In the data rows, the value 128 means zero.
A hidden rule labels the rows of this table. It goes by one to three of the table's principal directions, not those with the most spread.
[145 130 143 130 128 135 128 124 130  92 158 102 145 131 130  96 133 138
 140 134 125 122 142 124 119 104  72 137 130 145 167 146] q839
[173 120 160 121 101 120  81 161 105 109 105  85 185  50  48 102 151 149
 167 175  92 146 177 167 203 152 193  63 124 174 219 107] q314
[157 113 158 116 116 135 136 139 108 146 118 164 121 111 134 151 121 139
 116  85 156 170  86 130 151 131 159 115 160 168 119  87] q656
[143 136 154 127 122 142 163  88 110 111 144  98 130 100 163 138 158 112
 138 128 164 150 125  82 108 124  89 149 133 122 102 139] q164
[118 168  94 140 116 117  98 128 162 101 159  68 199  97  77 109 148 140
 180 143  99  89 188 170 136 163 123 120  72 163 192 135] q839
[140 153 143 111 110 119 107 107 132 105 171  84 179  83  52  99 175 182
 193 150 116 133 167 132 122 161  96 106  95 171 197  99] q61
[119 112 122 134 150 146 140 122 135 123 138 154  78 185 188 126  88 123
 100 110 126 128 100 117  87  78  87 158 164 104  91 164] q839
[ 91 154  56 158 136 145 108 141 187 147 114 153 129 166 143 159  98 112
 125  97 130  75 120 172 127 130 144 135 107 109 111 147] q314
[143  47 181 132 160 128 147 138  72 150  69 166  43 131 150 131 133 122
  52 166 138 250  89  88 178 116 189  84 181 156  62  70] q164
[145 158 111 104  97 111 133 130 159 133 181 164 156 164 142 125 107 121
 156  58 126  56  88 145  84 116  98 203 129 114 107 183] q656
[109 107 159 123 154 163 152 152 113 147  82 113  91 103 161 156 159  67
 116 148 170 168 124 108 131 165 166 121 135  73 109 141] q164
[127 130 153 112 131 154 102 130 128 114 103  96 139  86  72 121 188 123
 157 163 144 153 155 134 153 167 131  66  95 144 214  95] q656
[104 110 131 129 138 126 131 158 120 160 102 168  87 156 132 139 105 132
  72 116 116 151 117 145 153 139 183 117 125 155 105  85] q561
[102 146 129 113 115 116 114 131 135 127 136  81 138 107  70  99 131 159
 166 174  71 116 197 140 116 157 133 107  97 113 178 115] q61
[115 128  83 108 133  59 126  77 119 126 118 105 172  91  84 124 154  84
 162 152 124  89 131 105  95 154 102 115 114  51 157 139] q61
[147 144  99 128  99  91 127 109 136 134 123 119 161  97 118 132 115  93
 143 106 111  69 120 146 123 127 145 149 113  93 131 168] q561
[132 170 122 138 102 107 114 137 142 119 170  83 185 102  77 105 150 174
 175 155  96 107 184 147 144 163 146 140  71 180 133 122] q314
[120  93 137 134 158 132 133 158 133 146 122 157  92 145 134 129 118 135
 101 113 139 183  96 140 136 138 150 119 151 155 109  98] q164
[151 108 171 141 123 150 163 129 104 153 103 132  89  85 167 160 146 101
  85 105 164 192  95 119 161 147 194 139 132 162  66 112] q592
[ 91 155  52 156 143 121 149  87 164 123 110  97 138 135 186 153 130  26
 129 132 148  31 129 112  77 118  89 182  99   0  89 233] q314
[ 96 131 153 119 143 218 130 134 154 116 126 134  59 189 173 134 119 149
 133 134 140 166 142 108  96 100  73 113 155 118 132 124] q164
[122 130 123 130 132 117 118 107 133  96 117  63 163  81  77 102 167 111
 159 174 121 132 176 124 139 150  97  79  96 123 214 109] q164
[ 53 144 106 134 156 188 103 197 177 145 130 140  92 199 131 131  85 174
 132 140  94 119 177 172 112 142 137 119 130 115 146 120] q314
[138 130 169 121 126 154 128 127 130 101 158  80 126 113 112 101 161 168
 176 169 119 193 167 108 127 141 106 112 127 176 134 109] q61
[118  89 125 132 155  99 155 108  96 127 113 134 119 135 150 127 152  91
  90 168 144 153 115  76 131 125 122 141 154  88  70 132] q314
[175 133 190 100 100 162 149  90 117  99 177 120 158  89 120 125 204 136
 148  89 188 167  98  99 131 141  73 148 134 193 157 106] q61
[136 151 106 131 120 126 156  70 131 112 152 137 126 155 188 138 117  99
 123  97 156  61  96  88  67  74  43 187 134  63  92 195] q164
[139 136 102 152 118  92 135 128 132 147  87 122 142  85 116 143 109  88
 110 101 139  95 113 152 152 136 164 108  91 114 151 118] q561
[166 105 144 127 103  72 201  59  82 146  78 122 103  73 181 154 149  13
  77 110 166 136  72  60 131 120 150 159 120  70  42 147] q61
[145 101 155 114 137 166 111 152 135 117 126 139 139 111 112 132 161 123
 136 106 159 187 105 151 163 151 139  97 159 183 177  95] q839
[193  52 208 106 147 137 119 159  77  92 153 151 165  96  90  95 175 172
 114 124 169 244  88 120 194 126 110  86 218 238 196  53] q314
[118 133 120 126 124 153 114 141 141 136 105 146 120 133 127 141 114 114
 110 104 129  97 124 159 136 124 139 116 127 111 172 132] q561
[ 74 123  96 127 148 123 131 161 139 163  73 166  88 183 138 145  94  97
  94 141 124  92 130 124 123 127 144 111 124  47 116 120] q656
[177 119 204 105  98 196 102 157 121 135 115 141  97  93 113 139 153 158
 145 110 134 204 113 159 177 144 199  93 144 214 146 101] q561
[143  90 159 125 146 141 108 167 114 108  93 119 145 103  90 113 159 119
 122 153 147 187 136 139 193 145 144  56 144 176 207  72] q839
[145 119 149 145 131 183 143 117 140 135 132 162  75 142 184 156 118 134
  89  67 166 176  75 136 130 105 131 142 147 185  89 116] q164
[118 112 115 140 152 107 123 161 110 142  94 129 150 111 122 141 150  92
 113 165 147 120 131 126 160 158 180 123 123  90 107 141] q314
[ 66 119  60 155 177 100 148  97 136 121 100  93 108 155 168 130  97  75
 114 177 115  98 158  94  77 108  78 126 134  14 107 165] q839
[141 171 147 132 100 147  84 180 151 120 175  89 187  94  54 107 139 224
 195 139  90 142 193 190 169 176 175 105  86 242 183  88] q314
[143 140 127 122 128 104 132 111 121 124 164 118 161 104 120 126 154 131
 155 119 147 114 113 121 103 145 113 160 115 128 115 154] q164
[ 88 140 127 140 143 196 122 160 167 143  89 162  50 192 159 145  93 126
  87  99 141 122 122 155 125 108 122  99 102 132 156 106] q656
[111 133  91 143 139  94  94 142 146 123 108 106 138 132  72  99 102 151
 149 168  82 108 168 155 138 126 128  72  96 125 187 105] q61
[130 128 150 143 144 192 112 164 135 121 138 141 120 141 152 146 128 164
 116 109 156 172 125 154 157 129 143 116 145 202 136 105] q966
[134 119 157 132 133 128 128 155 127 101 173 125 124 178 115  76 112 206
 133 160  97 160 158 113 133  96  78 128 143 187 129  97] q314
[ 94 123 101 140 149  94 134 129 129 127 115  93 128 134 114 106 117 123
 139 191  96 114 173 107 111 131 113 117 119  63 122 138] q314
[158  90 149 116 143 101 174  92  76 139 118 151 126  94 185 159 171  46
  89 108 197 148  52  73 115 134 139 180 165  77  48 171] q61
[147 109 108 138 120  64 130 119 103 149 143 173 136 140 117 122  86 168
  89 108  97 123  98 134 143 105 156 146 150 161  79 103] q592
[ 68 154  69 137 137 105 121 144 164 137 150 151 134 199 117 113  79 149
 101 112  87  41 154 160  97 118  94 156  95 103 151 131] q561
[152 128  55 155 131  69 138  92 125 146 130 176 174 112 182 174 114  41
  78  46 169  40  38 153 119 116 157 208 129  90  61 209] q966
[147 148 115 159 124 130 169  79 117 108 135  84 150  89 204 157 139  67
 123 112 170 110 120  95 111 112 105 176 122 101  73 187] q966
[ 92 163  66 152 128 110 134 121 157 137 135 117 137 152 160 139  89 100
 123 120 102  38 148 145  90 119 124 180  97  60  94 195] q314
[123 106 131 132 143 154 117 165 124 147  85 185  93 158 150 151  98 113
  68  92 147 130  91 157 158 111 162 105 148 139 147 107] q61
[147 156 130 115 103 141 116 150 138 138 142 177 127 167 148 135  88 143
 130  76 130  57  98 150 107  90 116 164 132 111 131 172] q561
[152  95 166 126 147 154 154  92  95  95 115 104 111 110 172 124 177  80
 120 167 174 168 113  62 121 101  76 132 167  82 110 164] q314
[128 144  68 132 120  76 163  47 131 129 113 135 148 121 171 158 136  29
 112  89 168  49  78  88  83 109  80 172 106  37  88 181] q656
[128 156 130 114  91  76 141 135 116 158 157 123 124 130 123 119  77 163
 143 119  57 107 154 140 104 139 185 171 103 143  66 136] q656
[104 102 185 116 140 162 154 121 110 141  76  91  57  94 118 132 184 101
 111 183 142 228 155  91 149 176 165  73 102 134 125  67] q61
[161 186 120 118  58 111  98 121 141 123 137  89 190  74  78 125 124 139
 187 118  80  62 172 171 149 144 172 125  74 154 172 149] q561
[162 114 161 130 110 154  90 167 118 129 116 148 135 111  87 123 124 185
 121 128 109 170 134 170 200 128 188  81 146 219 166  76] q314
[ 99 142 117 119 122 108 127 152 136 150 124 138 118 157 107 121 114 141
 130 144  97 106 151 132 124 146 152 132 100 113 111 115] q656
[ 96 147 116 124 143 146 129 129 147 117 166 124 133 158 137 120 128 139
 131 117 128  89 142 137  85 129  79 163 116 109 152 156] q164
[137  91 179 125 128 161 157 152 115 154  99 153  50 136 165 135  98 129
  86 112 128 198 102 119 141 114 163 121 169 137  91 101] q656
[ 95 142  97 133 142 137 135 136 150 142 149 163 101 196 174 138  83 137
 114 104 121  80 114 130  76 100  98 178 140  80  81 172] q164
[134 128 169 116 122 167 165 132 139 133 186 168  92 175 175 128 125 158
 102  64 156 156  85 117  99 114  89 193 149 178  79 122] q656
[148 148 110 122 118  97 123  88 113 112 164 105 205  79 107 139 166 133
 174 122 152 114 126 115 118 152 109 141 127 139 133 133] q839
[113 115 162 117 128 134 145 135 124 117  97  90  81 138 120  93 135 110
 129 189  99 155 173  96 128 122 112  97 110  96 144 119] q656
[137 162  92 128 112 105 126 114 153 124 164 129 190 117 120 133 148 104
 154  90 149  47 109 145 106 141 105 182  98 104 133 180] q592
[123 157  80 119  87  79 115 140 134 146 143 168 156 171 124 123  34 152
 116  84  55  17 136 168 111  86 138 166 137  94 132 158] q561
[113  87 115 150 154 116 123 163 110 141  81 177  74 186 151 118  34 149
  52 130  92 124 120 139 146  59 130  91 179 106 142 102] q314
[102  95 125 128 159 144 159 149 158 135 130 182  83 200 159 119 113 105
  73  81 164 138  75 121 111 107  68 146 154 117 131 106] q656
[163 148 102 122 105  87 127  84 116 110 177 150 197 126 129 131 126 144
 143  86 144  71  96 116 110  99  77 169 144 139 122 148] q164
[149 143 161 147 115 138 153 123 102 114 121  81 128  99 163 129 154 106
 125 167 140 140 158  92 149 126 146 146  99 135  77 154] q966
[130 112 189 113 128 134  97 167 105 105 154  66 154  87  27  70 169 234
 182 226  72 224 223 130 176 174 149  58 130 215 196  44] q592
Here are more rows. What is the label of each one?
[184 142 131 122  95 121 124  81 121  99 159 122 176  92 131 122 139 118
 148  90 141  78 100 129 115  93  82 160 140 125 160 179] >> q592
[129 135 155 115  89 134 100 162 111 155 104 155  79 156 103 118  65 201
 108 147  40 135 168 158 161 106 207  96 126 172 119  90] >> q656
[147 159 161 115  96 151 117 122 125 129 165  87 156  73 103 138 170 172
 189 140 116 172 163 137 140 180 180 136 108 197 102 118] >> q164
[143 113 116 140 163 132 154 110 127  91 169 132 154 149 196 128 127  92
 122  91 187 113  80 101  84  87  32 180 177 100 121 185] >> q966
[ 96 123 132 119 116 117 141 177 118 190 100 195  44 208 158 140  50 159
  77 130  69 125 127 128 127 111 208 150 138 107  21 115] >> q656
[106  89 181 118 142 168 169 142 120 156 122 167  28 173 164 132 109 160
  73 112 132 234 105 100 127 124 136 121 166 172  72  54] >> q61
[146 130 164 120 106 157 132 156 127 128 160 143 107 160 152 112 102 170
 128 123  99 131 134 131 125  99 134 171 159 145  88 158] >> q314
[112 149  87 161 150 121 138  94 133 101 111  88 132 145 173 132 132  87
 141 180 146  89 153  79 102  95  73 131 104  58  91 180] >> q966
[122 133  94 130 129 103 117 136 148 117 133 132 171 139 101 109 127 112
 135 125 128  63 128 142 126 121  90 135 120  89 178 149] >> q592
[127 109 142 134 146 162 135 177 126 136 111 157 102 164 188 144 118  90
  96 122 150 130 104 130 141 116 159 161 159 103  76 176] >> q966
[ 78 141  90 149 175 156 100 142 158  99 137  86 151 143 118 120 149 130
 153 174 133 110 179 143 112 146  87 109 106 106 181 147] >> q966
[146 132  97 129 136  75 134  94 125 101 183 120 214 103 102 110 158 123
 149 105 159  78 104 119 102 131  53 166 133 113 164 151] >> q592
[116 130 142 122 120 145 127 158 123 129 111 114 121 140 134 131 112 140
 144 159 105 160 169 119 149 133 157 103 143 137 112 106] >> q839
[136 148  95 131 112  75 140  83 120 138 131 122 156  96 124 145 118 110
 137 101 131  95 112 123 108 134 129 139 105 114 113 128] >> q656
[133  97 134 116 139 110 120 119 107 149 117 141 114 100 111 140 141 132
 130 138 122 184 106 128 133 156 182 112 154 139  96 109] >> q164
[169 135  91 150  96  87 108 101 120 124 126 150 146 133 141 126  74 134
 110 111  84  67 110 147 141  65 147 149 140 129  95 174] >> q314
[117  96 151 110 172 109 120 152 108 115 191 119 162 120  77  91 158 200
 160 159 129 187 139 121 107 165  94 127 169 159 160  92] >> q314
[167  81 173 136 150 154 149 120  86 125 115 134 110  88 174 149 165 100
 101 133 184 198  80  95 147 122 149 141 186 125  75 149] >> q314
[106 148 118 143 131 167  88 193 158 137 152 134 152 140 103 129 115 183
 134 121 102 115 163 200 159 158 180 134 115 184 155 124] >> q314
[ 89 144 126 130 138 186 115 158 151 128 130 142  99 186 153 137 113 149
 114 132 119 120 155 142 125 120 123 132 127 134 127 130] >> q839
[129 101  99 140 183  95 187  59 103 109 154 130 136 137 222 145 171  35
 109 127 218 101  54  39  46 101  28 220 168   5  31 232] >> q314
[130 126 134 145 133 164 143 139 134 142 130 157 112 138 180 164 140 106
  85  85 169 146  90 139 148 137 166 166 130 166  67 136] >> q314
[124 177  88 134  78 117 102 143 148 135  99 129 141 155 127 127  61 117
 130 128  59   5 172 166 136  87 155 137  92  73 147 183] >> q164
[145  60 166 120 177 110 134 154  82 117 100 138 132 108 112 112 173 103
 106 167 180 200  95  92 161 140 121  87 173 123 153  95] >> q839
[143  76 156 127 182 169 133 104 131  86 126 107 117 110 141 120 207  88
 146 149 208 225  87  87 123 134  56  91 168 138 157 119] >> q839
A new table starts here. Each row of this table is followed by its label. One hidden rule gives the labels. It looks at one to three of the table's principal directions, none of them among the few with the most spread.
[ 62 179 160 152 195  82 146 163 151 122 111 123 140  96 142 158 132 108
  93 152 109  94 138 134 109 163  89 174 111  57 163 128] 2
[129 111 152 165 123 141 146  84  92 131 168 231  86 129 131 131 122  86
 163 159 148 138 121  24 101 174 114  88 166 108  80 132] 3
[ 87 143 158 145 116 148  81  39 117 202 162 161  92 159 149 120 118  94
 127 196 146 142  76  77 115 136 180 133 114  85 140 192] 4
[142  94 167 161 113 125 127  59  89 126 189 228  57 149 147 146 125  74
 168 165 174 142 125  18  99 171 138  86 155 102  97 112] 4
[ 99 121 166 133 114 160  60  77 106 168 142 152  86 161 145 132  94 113
 139 179 184 156  89 109 137 126 180 143 105  99 167 162] 4
[251  40  80 100  33 152 133  86 110 126 159 112 100 141 127  96 127 170
 196  82 131 118 120 123 132  65 154 114 171 214  44  73] 2
[212  79  76 112  52 126 167 112 117  87 158 128 116 121 123 121 142 143
 187  85  86 125 144 119 125  87 121 107 174 201  67  79] 2
[ 41 156 201 166 192 130  98 121  98 136 125 197 112 129 140 160 117  75
 107 176 184 154 112  65 121 199 114 122 114  45 186 171] 4
[ 25 172 187 167 198 141 118 122 115 163 111 182 116 115 141 146 111  82
  96 187 155 142  92  68 120 202 102 143 114  39 166 194] 2
[ 57 152 172 148 164 161  81 106 107 170 115 160 133 133 136 124 103 109
 108 180 168 146  93 102 127 157 136 143 109  77 165 196] 3
[ 50 186 154 128 165 142  99 158 146 188  92 112 123 146 114 138 123 126
  82 138 138 159  81 147 169 154 153 138  89  73 195 188] 3
[ 54 190 137 152 200 109 180 171 145 117 102 150 162  96 117 141 148  95
  78 138  87 128 142 107 117 192  70 114 125  84 142 165] 3
[126 117 145 127 108 142  88 101 103 145 140 142 118 148 130 130 126 123
 143 130 157 151 106 113 140 121 156 118 128 125 151 146] 3
[ 59 120 195 161 172 137  91  69 107 165 130 152  87 109 183 145  89  91
 126 213 178 109  82  71  96 167 115 202 115  41 151 163] 2
[181  77 125 129  75 152 118  98  91 113 159 175  94 145 125 125 116 128
 183 118 158 148 126  87 131 115 144  98 159 164  94 102] 3
[152 100 127 119  76 130  98  48 125 158 167 115  80 155 157 128 124 118
 154 156 133 131  99 112 121  97 178 145 124 133 126 130] 2
[135 116 148 131 135 111 116 139 106  76 142 157 127 140 126 153 138 108
 136 115 162 150 165 117 128 142 126  92 127 133 159 101] 4
[157 109 126 123  71 135  89  74 118 157 163 130  99 154 138 122 121 133
 163 140 135 130 105 124 129  87 181 138 132 140 124 126] 3
[191 118  75 100  84 118 146 142 156 130 127  69 152 126 114 103 143 174
 138  85  80 100 140 187 134  68 141 137 137 184  90  96] 3
[139 105 123 120 119 122 135 127 125 119 119  95 127 108 144 134 130 138
 140 114 118 113 116 134 129 115 110 162 138 132 124 115] 1
[ 48 167 173 143 189 129 104 179 112 120  89 141 159 114 121 154 124 114
  97 130 155 150 121 131 147 169 101 137 110  74 201 165] 2
[255  45  74  94  61  95 167 147 129  28 155  92 119 125 127 133 143 163
 184  55 118 106 201 167 123  68 118 107 161 230  73   2] 3
[ 69 178 125 134 179 110 152 165 150 128  92  94 184  91 128 130 142 126
  84 131  80 108 130 157 120 144  85 158 116  99 152 164] 3
[ 47 176 151 140 192 131 121 130 150 172  94 103 149 110 142 124 119 117
  73 172 120 115 101 138 120 159 112 171  96  69 160 188] 2
[ 92 157 146 129 175 117 112 158 139 117 107 116 158 128 124 134 128 125
  89 137 144 128 151 159 127 142 124 130  99 107 169 138] 4
[125  95 161 145 120 184  96 101  86 163 130 191  89 141 127 116  91 125
 157 152 194 152  86  67 137 151 139 119 143 113 107 151] 3
[193  89 115 157  92 121 202 105 101  97 181 230  80 119 117 130 144  99
 188 112 112 124 147  21 100 163  93  62 198 152  27  77] 3
[201  90 105 116  82 107 140  97 134 101 169 126  98 148 135 127 137 131
 157 118 127 117 160 128 113  99 152 107 138 171  92  70] 4
[ 83 149 149 136 166 146 117 131 129 171 104 129 135 125 127 120 122 125
  98 145 144 133  97 116 135 156 123 137 115  91 141 174] 2
[110 111 162 138 134 144  92  96 101 135 138 158 104 141 144 137 111 108
 136 158 178 146 114  95 124 145 141 128 121 106 149 143] 3
[ 62 164 143 126 150 149  95 126 130 178  97 100 150 127 130 124 124 129
  97 145 124 144  81 144 148 133 138 157 104  93 177 198] 2
[192 108  80 116  96 108 175 133 138  85 145 116 148 115 119 117 151 142
 148  93  81 108 169 141 112 100 109 106 156 186  75  84] 4
[188 102  83  98 121  98 165 213 132  15 103  79 188  99 108 140 148 163
 137  48 102 119 208 204 137  93  81 115 142 204 132  51] 3
[148 111 143 137 128 109 127 127 121  85 152 159 104 136 135 147 120 113
 144 138 156 125 166 117 112 134 129 117 128 129 129  81] 4
[183 118 104 128 115  94 164 154 136  65 151 145 137 125 114 134 143 131
 145 100 110 111 194 140 110 115 114  95 146 168  96  61] 4
[181 131  57 104 100 130 189 170 157 109 115  96 163 118  93 100 152 162
 126  73  61 122 155 167 139 102 112  94 148 198  73 109] 3
[  2 205 186 153 192 144  80 116 130 217 102 143 138 137 132 134 123  97
  71 184 144 148  63 106 140 177 145 151  88  28 202 236] 3
[ 95 138 160 141 144 101 120 120 126 118 138 138 100 125 149 163 127 100
 129 149 137 128 123 110 123 147 125 151 119  84 167 120] 3
[141 123 131 120 139  98 135 146 157 103 129  97 101 131 143 146 119 132
 118 135 136 108 156 163 123 121 133 155 105 123 140  77] 2
[119 119 140 114 108 140  79 125 116 139 118  99 123 141 135 137 115 142
 138 123 153 145 102 156 155 101 157 155 113 125 176 138] 2
[179 142  62 125 118 114 226 193 161 103 118 127 157  96  88 106 153 157
 133  71  45  98 162 142 125 124  79  98 168 178  41  87] 2
[166 124 116 134  92 114 151 110 138 131 167 163  81 150 120 132 134 118
 153 127 115 128 137 101 123 126 152  97 143 140  93  94] 3
[ 64 172 167 160 167 119 131 119 123 149 139 187 111 133 128 148 133  82
 108 164 134 142 116  73 119 184 122 110 122  67 151 164] 3
[ 71 169 158 159 182 122 145 136 133 161 119 165 132 111 127 131 130 104
 100 156 123 114 112  86 112 179 100 133 128  67 124 162] 3
[ 65 154 163 126 146 126  64  92 141 185 117  80 121 137 161 136 110 124
 101 179 145 120  82 158 130 114 165 200  82  70 195 175] 4
[147  88 140 110  94 166  64  93 107 149 131 115 100 161 139 120 100 144
 147 139 187 155 101 141 149  98 179 137 111 145 151 136] 4
[182  99 104 125  91 118 164 133 131 114 143 131 102 119 125 128 132 142
 165 100 106 111 132 117 127 112 118 128 159 155  78  80] 2
[149 113 123 131 104 146 130  97 122 170 141 143 106 137 126 109 128 133
 145 127 130 126  97  95 129 126 143 119 145 132  89 138] 3
[181 139  74 122 137  85 217 202 168  69 119 109 163  96  99 123 156 152
 121  73  60  87 195 165 114 122  77 107 151 173  68  59] 4
[111 182 106 133 155  81 170 146 175 133 128  98 164 110 123 124 158 125
  90 130  59  88 154 158 104 127 111 139 119 114 118 127] 4
[116 127 155 148 146 125 134 141 103  95 140 194 112 135 119 150 131  96
 135 128 160 156 149  80 127 172 114  81 138 114 139 118] 4
[ 65 146 168 131 137 169  57  58 130 244 123 113  93 161 152 111 103 120
 101 192 169 143  40 110 141 135 190 168  88  66 164 215] 3
[ 32 155 197 152 162 165  57  69 115 232 120 148  84 146 158 130  91 101
 106 210 183 143  38  83 134 163 166 180  93  31 179 217] 2
[ 41 193 154 154 197 123 140 147 143 149 107 150 151 114 125 135 130  98
  76 167 113 129 124 114 117 181 103 131 107  68 159 183] 4
[152  95 141 129 113 141 112 126 106 103 139 157 102 140 129 136 110 127
 154 127 170 143 139 114 132 128 136 116 134 140 127 101] 3
[100 129 138 118 155 115 115 167 121  76  96  89 164 105 139 152 125 131
 115 116 134 132 149 172 136 124  98 159 112 125 187 122] 2
[119 132 126 113 121 165  86 127 124 166 108 108 146 149 115 105 118 150
 114 125 150 150 102 155 153 111 160 123 110 139 148 169] 4
[169  59 156 129  62 174  64  34  76 157 179 186  50 178 148 124  99 112
 188 160 209 168  89  61 132 116 194 104 140 141 117 130] 4
[107 165 102 127 132 122 154 134 146 149 117 106 168 111 118 114 151 132
 108 120  66 117 118 141 125 123 114 131 133 130 119 164] 4
[213  69 103 122  71 132 149  67 129 147 171 135  76 141 141 105 128 138
 171 128 129 105 120  91 108 103 149 120 157 165  43  84] 3
[ 54 160 168 136 158 148  82 107 120 175 116 137 117 149 136 138 120 102
  96 166 161 163  86 111 145 159 154 131  95  76 190 195] 2
[192  78 118 120  89 117 131  94 119  99 163 133  97 141 142 130 130 127
 162 121 144 122 150 114 114 107 142 115 143 163  97  77] 3
[ 86 162 128 101 133 146  72 127 155 183  98  58 143 158 127 117 120 149
  83 141 135 148  95 199 162 100 184 154  73 118 195 181] 4
[182 106  95 103 114 103 148 174 143  70 116  76 157 113 121 130 138 162
 136  79 110 106 175 191 131  88 111 137 132 178 120  66] 3
[176  80 112 117 101 132 138 121 116 105 129 109 123 114 138 123 124 146
 157 106 131 115 132 130 124 105 113 142 149 161  97  94] 2
Here are more rows. What is the label of each one?
[130 169  69  72 131 118 130 213 192 127  64   0 195 128 100 113 144 193
  71  68  71 125 142 255 177  68 144 156  80 175 177 131] -> 2
[150 134  85 101  89 158 124 140 135 150 114  97 153 144 100 100 135 160
 127  94 101 152 112 167 160  92 155 105 129 178 122 153] -> 4
[132 106 134 100  87 146  61  78 127 170 132  71  99 162 152 127 115 142
 135 142 157 146  83 162 153  83 194 164  97 132 174 147] -> 2
[ 68 144 158 144 185 131 123 131 126 128 103 125 145 101 149 135 112 111
  99 166 141 117 123 121 111 160  93 165 112  84 153 159] -> 2
[ 93 148 138 126 143 122 104 109 136 141 123 102 143 128 145 130 126 121
 106 156 123 124 121 148 120 121 138 156 105 108 163 158] -> 4
[162  67 156 152  86 156 118  88  61 102 169 229  70 136 134 144 108 100
 203 132 183 158 117  31 124 150 124  92 177 135  96 104] -> 2
[ 64 141 206 164 171 136  86  84 119 171 149 195  48 157 157 154  89  77
 115 214 206 142  99  63 115 188 158 142  96  38 164 148] -> 4
[107 135 124 123 153 130 135 145 139 126 100  93 153 106 136 124 123 138
 107 131 116 115 126 152 126 129 103 159 119 123 135 142] -> 2
[ 59 201 148 149 185  79 149 178 152 105 118 139 155 112 121 162 147  99
  88 138  94 120 158 142 120 163 102 132 108  75 181 135] -> 3
[149 120  92 103  97 142 126 133 140 148 109  68 152 119 124 106 129 166
 132 102  95 118 106 175 145  83 135 157 130 161 117 137] -> 2
[159 113 129 118 120 108 111 144 133  78 140 120 122 144 129 142 120 134
 135 124 153 127 177 167 125 105 146 123 112 151 149  75] -> 4
[  8 166 194 151 214 161  75 137  99 155  80 146 164 112 141 137 104 102
  80 178 181 154  92 109 133 185 102 156  96  50 208 220] -> 2
[171  84 102 116  74 157 132  82 110 147 141 121 114 126 136 106 127 141
 165 118 116 131  95 104 129 101 134 130 157 166  82 136] -> 2
[139  97 133 113 113 133  99  91 130 134 132  90 102 139 157 131 113 132
 132 147 152 127 116 144 128 106 152 161 109 132 144 121] -> 3
[198  94 117 139  85  74 177  95 136  83 193 163  64 131 146 153 143 104
 176 127 107  98 168  86  93 122 127 115 159 143  73  38] -> 3
[164 137  94 125  77 121 154 122 127 134 157 153 129 143 100 120 159 129
 153  91  82 141 129 111 138 112 145  77 158 163  95 124] -> 3
[ 88 134 181 167 159 125 120 124  81  90 152 235 112 133 126 161 126  71
 141 153 176 162 148  46 114 191 107  78 143  88 153 135] -> 4
[ 36 166 189 146 202 138  86 152 128 155  91 133 126 125 140 147  99 113
  85 173 179 137 104 131 137 173 122 168  86  49 199 172] -> 3
[180  95 100 123  83 120 152 113 109  82 155 144 130 122 126 129 144 125
 168 101 105 131 153 111 118 108 116 100 163 177  95  95] -> 4
[ 90 106 167 112 146 168  53 155  85 101  87 116 142 142 130 148 101 133
 122 120 211 186 116 155 171 133 137 131 100 126 221 155] -> 2
[176 118  86 101 105 101 158 164 149  78 125  80 146 124 118 134 150 150
 132  78  92 121 168 180 138  95 122 117 131 179 125  79] -> 2
[ 91 163 141 130 176 124 127 178 142 119 100 125 150 129 113 135 127 127
  89 126 140 138 146 155 140 153 119 118 103 108 164 137] -> 4
[106 118 154 154 118 164 112  65 101 193 145 179  90 127 144 113 106 110
 152 174 146 127  67  53 115 148 135 146 149  90  95 174] -> 3
[201 139  60 116 117  80 221 204 169  47 133 117 162 110  90 124 163 150
 128  63  53 100 218 173 117 112  89  79 152 199  68  44] -> 4
[177 111  92 119 133 133 177 163 148 126 109 106 149 108 111  97 135 163
 122  91 107  97 144 144 124 123  97 119 147 164  58  99] -> 2
[163 109 107 131 107 134 156 128 109 110 138 154 145 117 114 116 144 131
 152  98 111 129 138 100 122 128 105  93 165 161  83 119] -> 3
[ 59 167 153 154 178 153 132 100 141 223 110 142 125 115 137 103 117 115
  90 180 123 110  65  83 114 174 117 157 120  59 107 206] -> 2
[ 90 224  85 133 187  63 214 222 193  90 100  95 212  87  94 133 176 129
  64  97  15  91 192 190 113 144  70 117 120 123 130 124] -> 4
[113 142 125 128 134 110 127  97 146 141 137 101 136 123 149 126 135 118
 112 155 104 107 128 138 106 119 134 154 115 115 133 141] -> 4
[163 104 110 129  86 147 131 101 103 128 148 155 132 129 120 112 134 132
 164 113 118 135 120 100 125 112 131 103 161 161  90 132] -> 3
[218  69  97 107  73 128 134 130 115  80 147 121 119 135 122 122 127 155
 175  86 138 123 161 144 130  85 135 110 153 197  88  60] -> 3
[121 133 133 136 141 105 141 121 133 116 136 128 133 114 141 136 136 115
 124 138 114 109 140 120 107 135 111 140 131 114 125 121] -> 4
